In the rows, 128 means zero.
First come named turns, each shown by rows before and after it. For each pair of rows after them, which turns, in which order, take the first row to the second? The first pair is done for you.
turn k534:
[162 101 161  85 161 105 116 111 138 126 166 144 166 157 162  72 111  93
 146 135 149 148 155 132 114 140 125 145 136  96  92 160 104 114 161 124
 135 102] -> [118 131 138 111  92 114  98 139 102 148 199 153 142 189 111 107  96 170
 157 118 121 131 105 136 162 110 138 143 165  97  99 142 129 154 138 155
  93 122]
[152 105  88 115 160 156 141 145  95 129  97 159 122 109  93 178 128 117
 131 115 136 170 106 118 120 135 159 126 106 109 172 116 158 120 110  97
 137 125] -> [162 105 133  97 136 108 138 100  99 112 103 161 157 103 109 117 161  98
 113 145 138  88 153 126 157 140 140 106 124 104 138 122 101  88 119 103
 174 112]
[127 138 136 153 158 160 145 110 174 120 100 157 118  99 156 128 106  90
 118 121  61 152 132 103 104 107 154 119 152 157 119  95 135 145 150 128
 126 145] -> [123 139 157 154 120 140 136  96 171 118 113 162 130 101 148 106 120  96
 111 130  61 103 144 109 142 101 146 103 168 148 104  92 109 141 144 143
 134 137]
turn k333:
[123 111  92 164 151 140 118 127 127 139 149 148 119 119 133 170 127 121
 109  77  80 129 140 128 130 141 127 151 133 109 123 120 127 153 104 120
 168 151] -> [108 115 100 171 137 129 113 127 122 138 154 149 123 124 129 157 125 130
 105  78  80 110 143 124 151 131 124 147 137 106 120 116 122 158  99 126
 168 153]
[104 156 149 144  63 120 113 112 122 131 141 143 107 171 129 108 108 174
 172 127 125  36 118 157 160 129 176 118 172 134 170 135 137 167 115 125
 105 141] -> [113 144 136 116 115 142 110 135 140 121 133 138  93 180 161 121  66 164
 188 108 166 111 137 140 101 131 186 133 161 142 189 129 142 182 130 101
  78 125]
[165 158 122 125 110  88 123 110 181 118 116 120  92  76 150  83 148 112
 101 145 162  86  95 116 129 113 145 108 130 153 113 182 115 149 166 100
 153 111] -> [154 166 122 120 107  85 116 108 175 114 124 115  98  91 150  81 141 121
 107 142 166  84 100 115 131 110 145 102 142 148 109 176 110 155 170  97
 150 105]
turn k102:
[135 143  89 129 108  86 112 128 123 157 118 141 126 132 110 128 133 159
 128 132 145 126 129 124 152 114 151 139 172  97 151  96 158 135  92 128
 126 147] -> [137 142  97 133  99  84 118 122 121 155 115 137 129 126 107 118 145 149
 123 140 139 112 140 130 159 112 153 133 169  93 146 100 149 129  94 129
 136 150]
[115 132  94  67 163 121 118 129 169 134 161 128 150 153 187  97  94 154
 178 163 164 140 186 114 102 136 128 116 129 146 140 146  71 113 134 102
 125  98] -> [ 97 140  72  85 147 145 113 153 157 144 165 133 126 165 166 134  79 180
 192 146 153 164 156 113  93 132 143 126 125 153 156 139 105 138 122 112
 104 103]
[103 110  98  90 129  74 106  90 142 151 135 101 200 122  88  88 140 100
 128 148  96  79 150 172 167 147 123 128  95 147 116  98  72 125  95 161
 169 129] -> [104 101 102  71 146  74 102  90 157 131 141  90 201 144 108  79 119  91
 136 136 122  94 171 159 147 150 126 128 104 148 128  91  58 125 105 152
 152 110]
turn k905:
[160 139 140 169  87 143 133 157 142 135 123 173 138 154 129 133 100  90
 155  92 116 127 161  93 221 124 119 157 113 139 114 124 112 115 149 161
 119 145] -> [172 130 144 162 102 141 134 158 153 133 112 168 149 151 141 125  96  80
 157  90 124 128 173  97 219 137 116 161 114 140 114 132 108 106 157 150
 124 139]
[144 116 115 123 126 134 113 125 123 129  87 149 100 130 100 139 132 144
 123 137 128 132 115 111 134 168 108 159 111 126 130 131 143  99 133 123
 155 125] -> [129 121 112 121 111 138 108 132 123 127 108 147  93 154  94 143 112 172
 133 126 129 126 108 106 142 158 112 157 131 131 131 124 140 123 131 131
 141 118]
[122 187 113 145 153 143 193 126 107 168  59 179 105  73 117 105 158 137
 131 146  86 103  95 120 136 120  87 138  68 124 136 166  84 114  95 111
 153  83] -> [ 86 212 103 144 109 152 179 138 101 168  96 175  89 129  98 120 127 194
 153 124  95  95  88 116 154  99 100 128 108 130 143 148  87 152  90 129
 112  77]
[141 133 149 120 139 138 119 145 140 117 136 113 126 153 182 157  83 169
 156 127 115 125 122 116 145 119 144  85 167 130 141 127 110 127 103 129
  92 123] -> [167 115 155 108 169 130 134 125 152 108 109 112 141 122 200 142 104 121
 147 138 117 131 133 119 127 130 130  87 146 131 131 138 106  98 110 115
 120 118]
Then:
Between the rows of a pair lie 2 to 3 turns.
[153  97 135 128 162 110 126  89 129 156  93 127 142  79 145 132 169  78
  90 148 116 116 145 124 109 128  99 120 116  83 133 170  96  84 128 127
 159 148] -> [152 101 149 119 150  94 123  78 134 151 107 127 150  95 148 115 165  89
  95 151 123  99 164 120 123 125  96 114 129  78 127 162  79  83 136 135
 158 141]  k102 k333
[173 114 170  86 166 107 126 121 181  92 113 114 152 128 179  81 155  78
 122 128 183 103 178 124 110 166 120 114 116  93 148 142  81  92 147  91
 159  92] -> [143 125  93 133 159 179 125 190 141 131  98 122  87 116 122 182 124 126
 140  90 149 196  72 126  75 143 147 143  90 108 192 136 172 138 122 108
 114 136]  k534 k534 k102
[139 127 160 113 109  89 143  94 151  99 132 123 157 100 129 105 162  90
 113 157 124  70 109 138 157 159 119 138 125 120 106 140 109  85 132 121
 186 112] -> [ 90 165 129 142  56 116 120 128 122 112 162 125 132 144  84 146 136 169
 142 126 112  78  64 135 181 127 142 135 152 127 120 127 138 137 123 145
 130 127]  k102 k534 k102
[168 135  71 133 115 153 123 144 120 156 120 163 106 100 106 166 139 139
 116 129  97 156  89 146 122 119 147 141 107 129 131 122 174 149 138 160
 116 154] -> [178 137  95 133 108 128 126 120 120 155 114 161 132  75 114 137 172 115
  96 154  82 107 101 156 145 121 133 134 108 123 116 122 149 124 139 157
 148 154]  k102 k534 k534
[156  90 133 110 177 141 155  93 149 106 105 159 145  67 186 116 183  79
 118 149 114 139 143 117 103 169 122 116 118 144  96 149 128 107 162  98
 172 159] -> [125 110  93 140 155 174 155 134 117 131 102 169 120  57 138 171 173 124
 125 131  86 171  79 124  97 151 137 130 112 149 115 144 184 137 137 112
 146 186]  k534 k534 k102
[136 135 116 114 121 144 113 159 136 115 118 122 129 142 132 132  96 145
 136 114 149 159 133 122 116 123 148 148 144 129 155 131 126 138 118 118
 120 137] -> [142 131 132 108 125 128 114 149 145 106 127 121 141 150 141 116  98 134
 134 114 162 144 154 122 122 129 143 134 148 125 150 129 108 132 119 110
 129 128]  k534 k102
[102 152  91 171  84 143 123 169 116 142 151 128 109 117  91 176 132 174
 128 126  85 119  69 133 158 107 138 135 124 137 132 124 154 124 117 145
 115 136] -> [128 132 154 127 106  85 127 113 154 109 163 120 162 117 145 102 154 127
 115 149 121  53 154 125 172 127 118 122 135 123 103 131  78  88 143 131
 154 100]  k534 k534 k102
[121 131 151 109 130 141 104 156 141 119 154 114 128 186 135 126  96 150
 163 108 148  97 166  92 143 147 120 106 151 109 113 108 118 152 150 126
 137 101] -> [110 142 126 145 103 157 100 180 116 137 150 122 113 174 104 150 101 170
 163 104 115  96 128  95 159 137 124 109 140 109 124 106 145 163 133 136
 130 122]  k102 k102
[ 91 147 104 140 101 154 119 126 107 162 102 114  94 124  80 149 118 154
 131 123  92 157  61 130 163  68 125 123 156 144 112 130 195 180 106 118
 119 165] -> [ 99 135 111 151 103 135 123 111  99 167  87 115 110  99  79 134 145 130
 120 139  75 128  59 143 171  75 115 117 147 137 102 141 192 160  99 119
 147 172]  k534 k333 k534
[ 97 133 165 123  88 119  91 111 131  76 154 173 126 167 132  75 121 145
 120 110 103  65 152 168 173 106 121  62 158 157  90 123  87 123 117 126
 105  85] -> [138  98 169  96 167 135 102 104 155  67 118 160 131 135 178  69 117  83
 118 114 134 122 178 151 109 125 117  80 117 160 103 130  89  94 134  88
 128  72]  k534 k534
